One turn sends every row of this set to another row. A few are shown first. Where does it send the rows asked after them?
J_999: [-0.56  0.02 -0.25 -0.06  0.93  0.09  1.33 -0.32 -1.29 -1.01  0.27  2.39
 -0.83 -0.37 -1.41 -2.11]
J_675: [-0.83 -0.08 -2.13  0.41 -0.22  0.14 -0.66  0.14  0.31  2.33  0.06  1.25
  1.53 -0.55 -1.10 -0.40]
J_328: [-1.32  0.15  0.50 -0.08 -0.67  1.25  0.82  1.06  0.02 -1.69  0.24 -0.38
  1.81 -0.40 -0.85 -0.98]
J_994: [ 0.94 -0.85 -0.26 -1.09  1.89 -1.44 -1.36 -0.58 -1.41 -0.67  0.12  1.62
 -0.67 -0.80 -0.56 -0.76]
J_95: [-0.76  0.13 -1.74 -0.12 -0.71  0.11 -1.36  0.92  0.91 -0.44  1.51  0.98
  0.52 -0.63  0.98  0.47]
J_168: [ 0.39 -0.61  0.10  0.25  0.23 -0.90  0.30  2.21 -0.03 -0.77  1.15  1.23
  1.36  0.96  0.35 -0.83]
J_762: [ 1.56  0.08  0.19 -1.22  0.86  0.22 -1.88 -0.53 -0.98  0.62 -0.79 -1.50
  1.10 -0.07  0.40  1.48]
J_512: [-0.35 -1.05  0.38 -2.32 -0.82 -1.02 -0.78 -0.03 -1.14  2.47 -0.40  0.55
 -0.59 -0.43 -2.07  0.32]
J_712: [ 0.57 -1.66  0.52  1.26  0.42 -0.69  1.26  1.56 -0.08  1.32  0.92  0.80
  0.34  1.26 -2.26  0.23]
J_532: [-0.29 -0.43  0.81 -1.01 -0.84  0.10 -2.26  1.39 -1.14 -0.54  0.26 -0.21
  1.59 -0.28  0.03  0.07]
J_333: [ 0.72 -0.47 -1.18  0.47  0.49  0.88  0.79  1.24  1.72 -0.28  0.14 -1.53
 -1.65  0.36  1.29  1.00]
J_862: [-0.52 -0.41 -1.87 -1.21 -0.52  0.84  0.29  0.59  0.45  2.49 -0.13 -2.04
  0.35 -0.23 -1.60 -0.17]
J_175: [ 0.60  0.48  1.88  0.82  0.14 -0.80 -0.89 -0.47 -1.70 -1.14 -0.05  1.53
 -0.54  0.61 -2.04 -0.57]
J_777: [-0.03 -0.09 -1.01 -1.66  1.78  1.21  0.41 -1.65 -0.54  2.17 -0.41 -1.81
 -1.52  0.14 -0.91  0.29]
J_852: [-0.10 -1.01 -0.48  2.46 -1.05  0.59  0.12 -0.47 -0.37  0.52 -0.27 -0.08
 -3.34  0.40 -0.21  0.20]
J_893: [-0.13 -1.61  0.12 -0.68 -2.15  1.88  0.33  0.75  0.96  0.21 -0.41 -1.86
 -0.91  0.09 -1.55  0.39]
J_748: [ 1.29 -0.87 -0.90 -0.98  1.49  0.66  1.34 -1.01 -0.35 -0.06 -1.03 -0.22
 -3.12 -0.15 -0.12 -0.99]
J_452: [ 0.10 -0.11  0.83  1.03 -1.07  1.05 -0.56 -0.95 -0.72  0.54 -0.63 -0.16
 -3.80  0.41 -1.54  0.17]
J_108: [ 0.67 -1.99  1.27 -1.27  0.07 -0.95  0.61 -0.37 -0.11  0.53 -1.04 -0.09
 -2.69  0.19 -2.36 -0.23]
J_319: [-0.73  1.31 -0.01  0.10 -0.17  0.15 -2.25 -1.67 -1.54 -0.58  0.01  1.23
 -1.17 -0.89  0.05 -0.59]
J_717: [-0.69  1.92 -0.54  0.99  0.99  1.38  0.32  0.49 -0.65  0.53 -1.17 -0.09
  2.10 -0.19 -0.67  0.00]
J_214: [ 0.59 -0.86  1.26 -1.62  0.09  0.37  1.23  2.05  0.47 -0.39 -1.13 -1.88
 -0.36  0.68  0.29  0.51]
J_158: [ 0.19 -1.38  0.50 -0.43 -1.55 -0.79 -0.67  1.75  1.40  1.17  0.29 -0.71
 -1.41  0.96  0.41  1.14]
J_445: [-1.60 -0.68 -2.35 -0.84 -0.35 -0.14  0.07  0.49 -0.15 -0.70  1.68  1.10
 -0.32 -1.37 -0.03  0.29]
J_782: [-0.52 -0.10 -0.77  0.88  1.23  0.48  0.84 -1.56 -0.37  2.02  0.26  2.42
 -0.39  0.74 -1.73 -0.41]
J_774: [-0.69  1.08  0.08 -0.09  1.86  1.56 -0.75 -2.26 -1.57  1.19 -1.12  0.31
  0.15 -0.29 -0.76  0.35]
J_397: [-0.44 -1.85 -1.22 -1.14 -1.80  2.00 -0.33  0.02  0.10 -0.39  0.17 -1.06
 -0.61 -0.85 -0.84  1.55]
J_457: [ 0.02  1.76 -0.85 -0.36 -0.31  0.28 -0.50 -1.68 -1.88 -1.14 -0.95  0.35
 -1.49 -0.63  1.03 -0.55]
J_554: [ 1.17 -1.15 -1.11 -1.22 -0.05  1.90  1.25 -0.83 -1.27 -0.59 -1.84 -0.67
 -2.01 -0.49 -0.16 -0.29]
J_965: [ 1.02  0.70  2.15 -0.14  0.35  0.55  0.36  0.19 -1.64  0.64 -1.87 -1.81
  0.50  1.07 -0.41  0.07]
J_429: [-0.24  0.98  1.50  1.97  0.13 -1.52 -0.39  0.20 -0.01  0.83  0.90  0.45
 -0.15  1.16 -1.36  1.44]
J_693: [-0.15  0.82 -0.08  0.96  0.36  0.96  1.21 -0.95  0.06  2.25  0.58 -0.44
 -2.12  1.96 -1.91  0.68]
J_342: [ 0.73 -0.80 -0.33 -3.00  1.54 -0.80  0.25 -0.41 -0.72  0.54 -0.46 -0.15
  1.17 -0.82 -1.22  0.32]
J_163: [ 0.05 -0.74 -0.75  1.77 -0.04  0.88  1.82  0.19  1.23 -1.34  0.54 -1.22
 -0.66  0.75  0.75  0.56]
J_109: [-1.37  1.35  0.36  0.55 -1.32  0.68  0.71 -0.64 -0.47 -2.16  0.37 -0.62
  0.89  0.01 -0.25 -0.34]
J_968: [-1.52 -0.64 -0.71  0.69 -0.61 -0.22  1.21 -0.03 -1.63 -0.12  0.25  1.68
 -2.02 -0.76 -1.54 -1.65]
J_604: [ 0.57  1.76  1.27  0.74  1.87 -1.48  1.24  0.26 -0.53  0.52 -0.67 -0.22
 -0.54  1.24  0.64  0.35]
J_181: [ 0.06  2.01 -1.16  1.11  0.32  0.89  0.97  1.27  0.68  1.51  0.06 -1.75
 -0.10  1.17 -0.46  0.88]
J_455: [ 1.53  0.42  1.10 -0.26  1.07 -0.91 -0.36 -0.54  0.01 -0.24 -1.10 -0.34
 -3.16  0.68  0.00  1.36]
J_81: [ 0.85 -1.71 -1.01 -0.37  0.32 -1.22 -0.31  1.30 -0.34  2.91  0.56  1.12
 -1.27  0.56 -0.32  0.53]

J_168 -> J_214
J_81 -> J_604
Now find these:
J_852 -> J_457
J_782 -> J_717
J_95 -> J_333

One turn sends every row of this set to another row. A few are shown first. Where does it send the rows asked after them?
J_771: [ 0.14  2.15  0.01 -0.58 -0.33 -2.83  1.95 -1.35  0.23 -0.86 -0.70  0.70
 -0.11  0.67  0.76 -0.35  1.47 -2.24  1.66  2.02  0.06 -0.05 -2.48]
J_381: [ 0.41 -0.16 -1.29 -0.79  1.89  0.01  0.86 -2.24 -0.33 -3.28  0.49  0.95
  0.47  0.38 -0.05  1.07 -1.01  1.61 -0.74  2.72  0.19 -0.33 -1.19]
J_254: [-1.94 -0.21 -0.58 -0.08  1.66 -3.96 -0.54 -1.55 -1.81 -1.29  2.29 -0.29
  1.09  1.57 -0.60  0.76  2.22 -0.41  0.37 -0.60  1.19  0.08 -0.38]
J_243: [ 0.93  0.61 -1.95 -2.17  0.54 -3.17 -0.33 -2.54  0.37 -2.18  0.43  0.05
  0.55  0.26 -0.15  2.72 -0.21 -0.65  0.66  2.71  0.29 -1.07 -0.10]
J_780: [ 1.14 -1.11 -0.84 -0.68  1.34 -2.66  1.58 -0.76 -0.55  0.46 -0.81 -1.61
  0.92 -0.70  1.62 -0.40 -0.06 -0.01  1.08 -0.42  2.38  0.83 -1.09]
J_927: [-0.78 -0.03  0.48  1.14  1.31 -1.32  1.40 -1.31  1.41 -2.41 -0.71 -0.12
  0.08  2.00  1.29  1.33  2.16  1.66 -0.90  2.21  0.95  0.92 -0.04]
J_668: [ 0.33 -0.66 -0.90 -1.09 -0.19 -2.02  0.30 -0.86  0.03 -3.11 -0.85 -0.98
  1.94  0.21 -0.15  0.38  1.72 -2.02 -1.46 -0.41 -1.49 -1.63  0.04]
J_875: [ 0.73 -0.13 -0.42  1.54  0.97  0.35  0.10  1.02 -0.64 -0.80 -0.31 -2.01
  1.08 -0.69  0.92  1.10  1.18 -0.71  0.37  0.13  0.30 -1.83 -0.56]
J_351: [ 0.01  0.48 -1.10  0.27  0.62 -2.12 -1.01  0.42 -1.58 -2.14  0.82 -0.04
 -0.93  0.36 -0.36  0.33  1.75  2.43 -0.36 -0.90  2.23 -0.28 -2.38]
J_957: [ 0.08  0.18  1.10 -0.29  0.75 -3.16  1.19 -0.87 -0.10 -1.37 -2.05 -1.05
 -0.32  0.36  1.66  1.29  2.27  0.30  0.40  1.88  1.85 -1.98 -2.54]
J_379: [-0.51 -0.32 -2.07  0.53  0.16 -3.66  0.47 -0.84 -1.16 -1.42 -1.79 -0.08
 -2.02 -0.21  0.84  1.17  1.79  0.67 -1.06  2.18  1.09  1.17  0.27]
J_249: [ 0.62  1.38  0.88 -1.22  2.48 -1.18  1.51 -0.03 -1.86 -1.67 -0.84 -1.46
 -0.29  0.16 -0.38 -0.17  0.43 -0.85  1.01 -0.35  0.67  1.95 -1.97]
J_873: [-0.48 -1.21 -2.30 -0.26  0.33 -3.24  0.37 -1.11 -1.70 -1.68 -0.71  0.27
 -0.84  0.07  0.56  0.52  1.18 -0.05 -0.79  0.88 -0.17  3.24  0.65]
J_63: [ 1.18 -2.27 -0.06 -1.68 -0.45 -1.83  0.41 -2.08  0.01 -2.08 -0.02 -0.79
  0.89 -0.81  0.55 -0.78  1.51 -1.51 -1.12  1.08 -0.36  1.53 -3.00]
J_466: [ 0.58 -1.44 -1.88  3.18  1.13 -2.48  0.73 -0.56 -0.50 -0.70 -1.22 -0.77
  0.79 -1.66 -0.76  0.03  0.60 -0.15  0.90  0.95 -0.11  1.02 -0.54]
J_282: [ 1.14  1.64 -0.44  1.68  1.01  0.26  0.09  0.52 -0.72 -2.67 -0.31 -1.26
  0.19  0.42  0.26  1.77  1.52 -1.01  0.09  1.38 -0.80 -1.54 -0.31]
J_284: [-0.28 -1.89 -0.94 -0.52  0.49 -2.04 -0.65 -2.52 -0.11 -2.82  0.61 -0.76
  0.46  0.37 -0.69 -0.22  1.62 -1.82 -2.43 -1.01 -0.18 -0.71 -0.90]
J_627: [-1.43 -0.33  1.62 -0.32  1.00 -2.28 -0.06 -2.59  1.26  0.13  1.62 -0.67
  0.80  0.72  0.71  1.88  0.76 -1.04  0.93  1.49  0.90  1.35 -0.82]
J_130: [-1.12 -0.35  0.09 -0.13  0.63 -1.98 -0.03 -3.07 -0.06 -2.18  2.29 -0.86
  1.21  1.74 -0.71  1.51  2.93 -1.02 -0.11 -0.18  0.54 -0.03  0.64]
J_942: [ 1.56 -0.32  0.32 -1.03 -1.25 -3.18  2.33  0.38 -1.80 -2.61 -1.06 -0.57
  0.88  1.33  1.16  1.29  0.72 -1.61  0.18  1.12  0.81  0.01 -1.17]
J_643: [-1.45 -0.47 -1.92  1.09  1.52 -1.22  0.68 -1.18  0.54 -3.17 -0.45 -0.08
 -0.21  0.66 -0.11  0.39  1.32  1.78 -0.76  3.06  1.03  1.98 -0.75]
J_681: [ 1.18  1.61 -0.47 -0.05 -0.88 -2.98  1.32 -1.91  0.23 -1.17  0.97  1.44
  0.83 -0.44 -1.74  0.65  0.29  1.71  1.32  1.01 -0.39 -0.88 -1.78]
J_479: [-0.50  1.80 -0.50  0.08 -0.45 -1.94  0.00  0.65 -1.16 -1.53  1.73  0.20
 -0.56  0.53 -0.72 -0.38  2.42  0.74  0.39 -0.21  1.07 -0.51 -3.47]
J_982: [ 1.73  1.50 -1.87 -2.28  1.15 -1.63  0.62 -1.63 -1.27 -2.64  0.10  0.05
 -0.34 -0.30 -0.94  2.40 -0.72 -0.40  1.06  1.74  0.73  0.14 -0.07]
J_365: [ 1.34  0.38 -1.26  1.07  0.08 -2.97  0.18 -0.51 -1.23 -0.65  1.92  1.43
  1.05 -1.01 -1.83  0.47  1.94  1.72  0.49  0.28 -0.77  0.07 -1.82]
J_385: [-0.05 -1.18 -0.33 -0.61  0.41 -1.22 -0.97 -2.23  0.46 -1.47  0.22 -0.64
  0.55 -1.47 -0.38 -2.14  1.75 -0.68  0.19  0.46 -0.51  1.26 -3.27]
J_912: [-0.49 -0.95  1.43  1.03  0.11 -1.72  1.89 -2.03  1.32 -0.73  2.40 -1.12
  1.09  0.31  1.19  2.12  0.69 -0.27  0.83  0.93  0.06  0.06 -1.43]
J_612: [-0.53  1.21  0.23 -1.27  1.54 -3.50 -1.70 -0.63 -1.33  0.02 -1.37 -0.95
  0.32  0.78 -0.07 -0.60  0.34 -0.87  1.01  1.10  2.00  0.43 -0.43]
J_37: [ 1.37 -0.50 -1.01 -1.08  3.22 -0.47 -0.15 -1.94 -0.61 -3.64  0.20  0.44
  0.25  0.71 -0.59 -0.43 -0.25  0.07 -0.54  1.36  0.95  0.52 -2.84]
J_432: [ 0.81 -0.32 -1.46  2.50  0.53 -2.09 -0.09  0.41  1.04 -0.81 -0.27  0.15
  1.42 -1.64 -1.39  1.75  0.98 -0.13  0.44  0.48 -1.03 -0.67 -0.48]

J_912 -> J_873
J_612 -> J_957
Now find these:
J_37 -> J_681
J_379 -> J_875
J_643 -> J_432

